(in the rows, 128 means zero)
One turn moves each row of this set onto another row. After a few examples, where does it send each row asked below?
K935: [123 157 133 145 106  93 126  88 116 148  92 143 134 145 152 122 147 144
 126 142 121 125  80 139 154 124 156 116 127 142 140]
K150: [123 159 130 136 111  92 126  89 103 140 105 154 136 147 150 120 136 134
 125 131 127 123  76 128 159 129 164 116 122 133 138]
K845: [134 149 141 145 126  94 120 147 109 164 116 106 138 150  98 143 110 128
 116 138 110 121 105 158 141 126 152 132 161 125 159]
K602: [132 147 142 153  94 135 147 125 115  89 136  95 135 148 129 104 147 141
 130 139 128 130 148 144 135 133 175 110 117 149 140]
K127: [127 160 132 138  80 102 139 172 114 147 119 109 147 132 119 109 156 143
 130 127 144 124 178 133 147 128 129 117 150 114 139]
K193: [147 165 135  99 124 127 170 100 137 116 121 129 146 133 111 131 130 146
 132 127 127 103 146 160 169 137 143 115 117 105 147]
K335: [124 152 132 135 106  76 122  89  93 135 110 157 133 150 148 123 137 124
 122 134 126 124  84 143 146 128 172 119 125 142 139]
K832: [129 156 129 131  97 139 145 131 109  84 149 106 142 143 140 115 142 140
 123 123 136 124 137 122 148 142 176 112 102 137 134]
K269: [101 168 127 123  67 108 127 118 114  89 132 100 138 141 154 148 140 146
 124 119 143 133 148 133 150 138 159  90 101 143 130]
K513: [119 155 135 137 106  75 110 143 116 168 106 102 139 146 113 170 116 134
 114 138 114 125 110 165 141 126 141 123 156 132 154]
K637: [121 153 136 130 113  72 109 142  94 155 125 117 136 154 101 157  97 115
 115 126 120 124 110 157 143 129 156 122 155 122 156]
K82: [116 164 125 117 111  78 108 149 105 162 120 114 146 143 119 178 108 131
 108 120 123 119 100 143 153 134 144 125 142 121 150]
K158: [120 163 126 127  70  86 130 173 108 145 124 114 150 130 129 129 159 139
 122 122 149 124 180 137 143 132 128 117 143 119 134]
K895: [127 157 131 143  91 142 145 131 129  97 128  90 144 137 148 126 161 160
 122 137 129 128 139 133 144 138 160 111 107 149 134]
K568: [122 157 127 132 102  80 122  91 104 142 102 151 138 144 160 137 149 137
 118 135 125 123  80 139 149 130 160 120 119 144 136]
K282: [104 158 139 145  65 105 129 112 121  94 120  89 131 147 144 138 145 146
 131 136 133 139 160 155 137 129 160  89 116 154 136]
K213: [124 150 135 146 102  77 123  87 105 143  96 147 133 149 151 125 149 133
 123 144 121 126  88 153 140 123 164 119 129 149 140]
K922: [126 152 138 149 111  89 127  85 102 141 100 150 130 153 141 109 135 131
 129 141 122 126  85 141 150 123 167 116 132 139 143]
K547: [148 159 141 108 125 123 171  97 135 116 119 127 141 138 102 121 128 141
 136 134 125 106 151 169 163 133 147 114 125 107 149]
K76: [125 165 126 127  83 104 137 176 108 143 129 117 150 130 124 112 151 140
 126 117 149 121 173 119 155 133 131 117 141 108 136]
K109: [131 157 130 124 129  96 118 152 101 157 131 118 145 148 105 151 102 124
 111 122 119 116  96 137 153 134 155 132 146 114 153]
K375: [130 160 129 132 121 101 118 153 121 170 112 103 147 140 116 164 122 143
 109 134 113 117  95 144 153 132 139 133 149 124 153]
K562: [131 161 133  88  98  78 153  94 117 108 126 136 141 138 119 160 131 127
 125 125 134 110 164 188 146 137 150 108 116 120 143]
K396: [147 162 139 108 122 126 171 100 145 121 111 121 143 133 110 130 137 151
 134 136 123 105 149 169 164 134 139 114 123 111 147]
K529: [104 158 137 134  71 102 128 112 100  82 140 104 130 152 135 127 125 129
 131 122 142 136 158 144 140 133 175  88 113 143 136]
K781: [132 158 137  98  95  78 154  92 124 113 116 129 140 138 119 160 137 132
 126 133 130 112 168 198 142 133 145 108 121 126 144]
K712: [130 165 130  88  95  81 152  95 127 114 118 130 144 133 127 169 140 137
 124 128 133 109 161 188 148 137 141 109 114 124 140]
K320: [121 160 126 123  75  83 130 173  96 138 135 123 148 133 123 120 147 127
 124 115 152 123 180 132 144 133 139 115 142 112 136]
K118: [123 156 133 135  72  82 131 170 101 141 125 115 144 135 119 115 152 131
 127 125 147 126 187 145 136 127 136 115 150 119 139]
K496: [128 158 133 134  85  99 138 172 102 140 130 119 145 136 112 100 144 132
 129 121 146 123 179 128 148 130 139 116 149 108 140]

K562 moves to K547
K213 moves to K935
And these:
K832 moves to K529
K320 moves to K496
K637 moves to K845

One turn moves each row of this set onto another row. After a few examples, where does it send each row asked below?
K841: [107 150 107 129 144 107 132 146 125 146 114 148 103 131 133 108 137 135
 126 162 122 119 128 126 103  97 132 129]
K630: [127 131 160 140 161 132 136 126 140 138 120 108 141 127 130 136 125 105
 104 120 146 138 127 113 132 181 131 129]
K846: [121 145 103 133 106 117 142 132 129 112 147 133 132 131 123 156 118 155
 124 121 136 114 129 127 116 101 164 134]
K620: [113 117  94 115 141  91 127 149 120 123 134 141 109 124 111 100 131 128
 135 162 129 139 115 127 100 121 118 117]
K714: [129  99  95 112 121 122 132 127 116 105 153 153 145 122 121 124 133 140
 129 130 103 144 100 147 125 107 120 137]
K228: [117 120 150 101 100  98 109 124 126 120 115 129 114 146 129 123 145 131
 129 120 129 120 132 117 119  90 140 148]
K625: [121 146  82 108 117 119 145 132 107 100 152 124 139 126 120 147 100 128
 135 123 124 138 123 138 116 127 137 129]
K427: [131 133 153 148 158 127 146 128 151 142 125 109 138 121 144 127 121 106
 116 114 138 135 126 120 139 178 136 126]
K426: [137 124 156 158 148 122 133 128 146 140 129 111 129 122 133 139 132 115
 112 121 151 131 131 107 131 185 133 129]
K517: [121 115 114 117 116 130 118 126 119 119 130 157 142 137 124 144 142 154
 102 131 106 129 111 139 124  88 141 154]
K655: [149  96  92 137 120 125 121 120 114 107 141 123 126 130 142 112 119 130
 153 127 107 152 118 142 109 119 107 120]
K924: [135 134 151 149 153 129 132 127 136 141 122 109 132 125 136 140 126 104
 109 122 144 136 134 109 131 190 126 131]
K532: [116 146 145 109 131 128 137 121 100 130 117 136 111 132 136 112 147 114
 153 137 128 124 130 113 107  87 102 137]
K762: [107 127 101 104 126  85 105 147 128 128 111 137 110 142 119 117 125 133
 105 152 118 132 127 131 109 115 145 136]
K867: [122 132 107 126 139 151 144 125 103 126 138 163 140 123 132 131 144 139
 128 142 105 132 109 139 117  88 112 142]
K592: [134  86 128 101 123 111 137 113 113 130 138 130 138 125 121 118  98 108
 136 143  95 147 126 149 126 138 104 131]
K49: [117 155 105 128 130 141 151 130  96 112 149 136 135 128 108 158 125 139
 131 141 147 124 124 116  98 106 128 126]
K810: [131 119 162 153 154 124 140 127 153 137 131 110 138 122 129 131 130 114
 110 118 153 131 121 111 133 176 138 123]
K187: [137 132 148 154 148 122 138 128 147 143 128 110 130 120 145 132 124 108
 117 117 139 133 133 115 137 188 133 129]
K462: [125 110 124  93 111  94 128 126 115 107 138 125 117 128 130  99 130 111
 163 120 122 140 119 129 120 113 110 130]
K753: [128 132 157 139 150 132 132 128 134 145 124 117 136 130 119 148 132  91
 108 120 139 149 130 107 144 176 140 123]
K65: [134 120 158 155 145 123 140 130 147 144 139 121 132 123 118 139 140 102
 121 118 147 143 125 107 144 172 145 115]
K626: [129  96 155 126 103 108 126 112 144 149 121 139 129 137 134 134 116 142
 110 135 101 115 139 140 132 103 148 146]
K46: [141  98 121 139 104 124  91 118 125 114 117 125 125 152 134 141 133 153
 111 125 118 133 129 129 108  99 141 139]
K765: [137 135 117 147 137 160 122 116  96 132 111 133 121 141 149 133 136 134
 133 142 112 134 133 127  98  93 106 133]
K452: [127 111 161 134 141 143 150 109 106 155 129 148 128 125 119 130 131 126
 131 165 119 121 133 124 107 102 100 131]
K286: [132 139 150 150 148 129 145 129 147 151 130 120 132 123 136 136 129  93
 123 114 130 144 132 116 151 172 145 119]

K462 moves to K532
K630 moves to K810
And these:
K187 moves to K924
K49 moves to K846
K286 moves to K753
K841 moves to K762
K765 moves to K46
K867 moves to K517
K592 moves to K452

One turn moves each row of this set onto another row. After a few examples, where does it send each row asked below?
K803: [169 105 151 140 125 130 122 122 140 144 121 132 150 162 130 127  97 167
 123 122 109 122 160 117 100 113]
K518: [164  90 136 151 126 144 146 152 138 121 114 169 109 153  93 128 113 151
 127 146 107  86 141 145  91 138]
K73: [139 124 133 154 135 127 113 140 109 112 132 133 127 135 138 154 169 132
 122 108 137 120 147 150 165 129]
K824: [180 108 155 141 133 134 114 123 134 138 126 124 142 164 138 125  88 149
 113 121 123 109 152 137  94 116]
K965: [141 148 116 156 114 128 141 146 135 129 118 120 127 141 139 147 100 131
 141 132 128 122 178 129 140 131]
K600: [141 124 122 147 144 132 116 134 123 114 128 132 120 140 140 150 172 127
 125 102 132 121 135 148 165 144]
K572: [168 102 155 138 136 133 133 119 137 143 114 126 153 173 130 135 106 167
 128 133 120 113 162 123 112 112]
K798: [143 150 108 150 123 131 142 136 149 129 115 118 123 146 143 145 107 123
 143 124 125 124 167 127 140 144]
K195: [170  97 132 153 134 144 135 138 156 128 121 172 104 151  84 125 126 155
 111 126 110 100 125 143  94 134]
K894: [139  87 143 127 123 139 124 159 112 131 119 147 132 134 107 124 156 174
 148 108 133 120 110 160 110 160]
K122: [146 145 122 150 123 130 129 146 126 133 123 109 123 141 148 139  85 125
 136 125 143 120 166 146 127 137]
K72: [142  96 136 138 131 141 108 162 108 135 129 139 119 125 114 128 140 160
 131 105 151 125 106 178 110 151]
K533: [145 127 137 150 133 122 125 143 106  98 132 144 116 142 125 146 172 132
 126 107 140 102 141 153 162 144]
K317: [137 118 134 153 146 124 123 139 107 114 129 133 117 147 128 153 165 144
 123 118 149 111 146 153 173 130]
K108: [167  90 140 160 128 143 132 150 141 126 122 174 109 145  82 131 125 159
 110 136 113  99 136 148  96 122]
K389: [168 104 154 137 137 121 122 116 128 130 121 134 144 175 145 127 100 157
 123 124 102 107 162 115 111 125]
K103: [130 148 117 146 118 117 142 148 120 124 118 121 120 145 143 137  99 143
 152 125 132 120 169 129 142 153]
K648: [131  95 119 139 133 142 120 156 127 136 120 152 112 128 105 128 154 168
 137 105 131 132 102 160 119 161]
K711: [172  96 139 155 130 147 127 153 135 128 125 160 105 142  93 126 108 146
 112 133 129  95 128 165  84 129]
K303: [146 155 130 138 154 123 143 131 130 126 129 163 152 127 141 112 141 126
 153 155 117 126 143 130 112 152]
K126: [159 150 143 136 157 117 138 121 133 129 134 171 154 137 132 102 138 140
 141 150 114 125 137 124 100 144]
K929: [131  92 137 138 131 136 127 158 111 140 120 145 123 133  97 131 150 187
 142 116 150 127 114 164 125 147]
K201: [142 141 128 142 168 123 132 133 119 120 133 172 144 128 142 116 160 125
 142 155 114 123 132 138 122 152]
K811: [166  92 142 155 131 145 148 148 141 129 117 164 113 155  78 133 123 165
 120 146 128  92 139 151 101 123]
K30: [133 137 117 152 127 129 147 145 127 134 112 114 125 150 138 149 101 143
 147 142 140 121 175 134 148 135]
K152: [137 132 129 138 167 120 127 137 116 130 133 179 137 124 131 104 150 147
 142 152 113 131 119 139 108 159]
K817: [152 140 134 144 162 117 139 130 129 126 135 188 133 131 118 100 138 145
 135 155 113 121 128 132  99 149]
K936: [128  92 126 142 123 141 118 166 112 137 122 150 120 120 104 133 152 172
 139 113 136 133 113 164 121 151]
K999: [173 115 143 137 132 133 128 112 156 143 117 130 145 168 132 124 101 158
 125 114 107 121 152 115 101 126]
K696: [148 129 133 153 138 129 109 145 106 111 137 127 115 136 139 148 148 119
 116 108 152 111 140 167 153 135]

K533 moves to K389
K572 moves to K929
K303 moves to K817
And these:
K122 moves to K711
K648 moves to K798
K108 moves to K73

One turn moves each row of this set onto another row. After a few examples, where does it send each row asked below?
K578: [122 101 159 124 120 107 120 112 122 121 123 121 101 115 111]
K751: [141 135  98 128 115 128 119 118 157 126 114 151 133 133 156]
K308: [137 119 148 126 158 141 138 137 136 156 141 161 134  98 125]
K498: [138 141  88 129 115 128 117 125 151 148 114 128 147 123 140]
K287: [121 104 123 138 140 151 148 105  91 115 133 117 137 107 137]
K801: [144 131  92 137  96 134 115 137 144 129 124 136 139 129 151]
K866: [134 118 156 123 154 136 136 140 145 141 135 167 136 113 124]
K196: [140 105 139 115 151 130 132 158 149 141 143 158 130 104 129]
K656: [146 136 139 101 119 126  87 121 123 130 140 133 128 112  99]
K994: [122 106 153 117 118 119 103 111 127 125 123 122  90 119 113]
K652: [136 139  95 129 107 134 124 118 154 138 119 130 148 138 144]
K216: [122 130 133 124 111 131  90 103 111 126 158 126 108 136 140]
K131: [122 107 109 141 129 154 147 115  91 112 120 121 128 102 136]
K161: [142 139 104 135 105 131 119 113 147 122 110 142 146 136 147]
K958: [134 115 153 141 148 144 139 160 133 141 126 152 129 101 121]
K167: [107 102 101 132 148 146 140 120 103 116 136 112 122 112 149]
K204: [123 131 143 127 119 136  88 103 121 135 155 116 102 126 130]
K11: [124 104 110 139 145 145 141 115 108 103 127 110 123 113 157]
K794: [126  90 112 137 131 142 149 119  97 131 140 108 128  99 143]
K393: [144 143 142 114 123 123  91 127 129 118 137 124 132 109  97]
K85: [123  93 106 124 138 140 149 122  98 123 128 105 114 110 144]
K153: [144 139  93 131 105 132 117 132 146 148 125 129 131 136 155]
K527: [119 112 142 131 147 136 138 162 139 151 124 158 124 106 117]
K221: [139 119 138 116 150 140 132 169 134 148 137 152 124 106 119]
K581: [154 141 105 138 120 129 118 120 158 147 118 129 146 122 150]
K615: [111  99 113 128 142 149 151 114 101 113 134 110 130 116 139]
K474: [123  97 155 116 113 116 115 112 111 128 125 130  98 117 109]
K273: [125 118 149 123 148 141 141 157 143 146 135 159 136 114 115]
K826: [120 135 140 139 115 128  95 102 119 126 159 116 112 133 141]
K217: [138 137 141 112 118 134  86 121 123 124 132 119 115 110  98]

K273 moves to K652
K826 moves to K578
K527 moves to K498
And these:
K656 moves to K216
K221 moves to K153
K958 moves to K581
K217 moves to K204
K801 moves to K794
K131 moves to K308
K161 moves to K287

One turn moves each row of this set onto another row. After a few examples, where does it send each row asked below?
K13: [126 136 124 136 126 130 121 118 106 136 134 132 108 125  86 128 127 156
 148 139 109 161  96 153 160 127 132 116 120 141 114 115 151]
K541: [109 132 101 144 150 119 117 123 110 136 141 133 130 123 147 102 102 145
 131 115 162 127 104 116 164 115 115 115 145 124 148  83 113]
K809: [156 146 108 135 131 161 128 145  80 100 121 132 116 143 109 163 110 126
 138 111 127 130 117 128 112 108 141 126 130 122 107 100 115]
K299: [142 102 121 159 125 155 121 116  94 143 142 122  99 129 106 149 123 129
 114 120 109 153  90 161 133 150 112 128 140 132 133 113 148]
K589: [106 123  96 150 145 114 118 107 108 129 142 121 123 121 139 102 104 144
 133 124 169 129 109 123 164 116 125 114 150 131 140  98 121]
K707: [168 147 114 112 134 141 111 111  91 110 113 141  98 150 102 158 121 135
 137 124 107 119 138 148 158 122 139 113 125 137 128 109 105]
K479: [110 131 138 111 127 136 108 150 111 145 139 153 123 147 114 107 126 137
 125 103 113 119 111 121 144 129  88  93 119  87 138  89 133]
K535: [159 119  96 124 147  97 116 116 136 115 137 136 116 158 111 128 114 106
 110 109  92 136 145 130 135 143 127 120 109 118 136 108 118]
K249: [141 136 128 134 130 175 108 121  69 112 124 124 116 148  95 158 127 142
 123 136 121 129 119 136 113 109 147 109 125 126 117  93 117]
K843: [ 89  98 125 142 150 136 120 106 105 156 118 125  94 124 144 133 118 123
 125 117 153 126 126 114 178 119 118 122 144 127 153  94 107]
K261: [152 109 131 128 121 145 106 100 118 104 133 143 116 123 135 139 102 104
 144 126 103 127 127  98 114 151 152  92 120 125 154  86 154]
K823: [114 119 148 132 129 141 106 130 113 143 115 136 114 125 102 113  92 126
 137  86 118 121 114 115 143 132  77 120 132  89 135 104 113]
K198: [111 108 141 146 137 142 117 122  96 134 110 114 122 134 111 139  96 131
 129 106  85 132 112 117  88 107 132 138 126 117 101  80 133]
K264: [108  74 121 131 144 105 123 141  81 153 100 122 108 131 155 133 128 121
 118 119 122 127 114 104 145 137 155 110 143 130 129  76 125]
K913: [128  98 106 121 148  88 121 145 105 134 117 141 139 134 148 102 107 140
 115 114 131 133 100 104 147 135 134  89 135 134 134  73 114]
K526: [120 107 140 130 113 124 121 127 119 144 114 115 109 134 123 133 108 114
 128  95 125 136 140 120 126 138  82 113 102  97 131  99  83]
K421: [125 107 130 114 133 141 120  86 115 116 127 153  78 150 120 130 126 126
 107 111  89 115 124 153 158 128 118 118 126 111 146 112 143]
K548: [129 126 128 134 117 138 113 106 138  90 131 137 120 131 144 143  83 125
 166 125 110 127 118 113 114 120 145  93 126 133 145 100 147]
K25: [108 124 132 107 109 116 120 141 119 158 128 136 131 147 128 134 131 138
 131 110 109 135 142 116 133 131  96  86 102 103 120  86 103]
K686: [157 104 114 159 115 120 121 131 121 144 112 130 116 115 117 172 137 136
 137 110  92 149 117 131 121 137 130 139 154 131 120 105 128]
K191: [105 162 111 131 116 151 131 111 102 130 147 133 136 124 124 131 113 146
 137 122 112 149 131 111 126 107 142 133 117  96 108  94 138]
K680: [ 99  70 133 128 144 117 128 136  89 153  96 125 108 131 149 134 124 120
 112 117 132 137 116  98 144 132 142 103 130 129 132  76 110]
K292: [123 127 131 137 137 156  96 109 101 134 138 136  99 121 134 147  98  97
 157 128  90 125 133 103 125 148 149 102 110 143 141  83 150]
K744: [162 117 112 124 143 148 108 120 100 107 115 152 110 159  87 166 115 128
 119 112 104 119 129 135 137 126 134  97 150 141 121 121 118]
K321: [154 126 112 142 120 106 129 147 126 111 125 133 106 126 113 138 163 135
 144 134 117 156 110 142 132 119 142 129 110 121 126 103 134]
K408: [133 103 101 132 148  82 112 137 100 124 117 131 136 126 142  93 114 141
 122 122 137 127 100 107 147 135 149 100 142 129 134  80 123]
K760: [112 134 122 140 136 146 102 114 128 108 144 133  90 141 148 147  91 101
 163 127 103 121 122 132 128 126 137 100 105 147 149 101 143]
K623: [ 87  91 114 145 144 130 127 108  95 156 124 116  90 130 151 143 120 121
 125 119 151 125 126 124 171 124 129 120 151 136 140  99 123]

K13 moves to K321
K198 moves to K421
K25 moves to K526
And these:
K707 moves to K809
K680 moves to K843
K264 moves to K623
K548 moves to K261

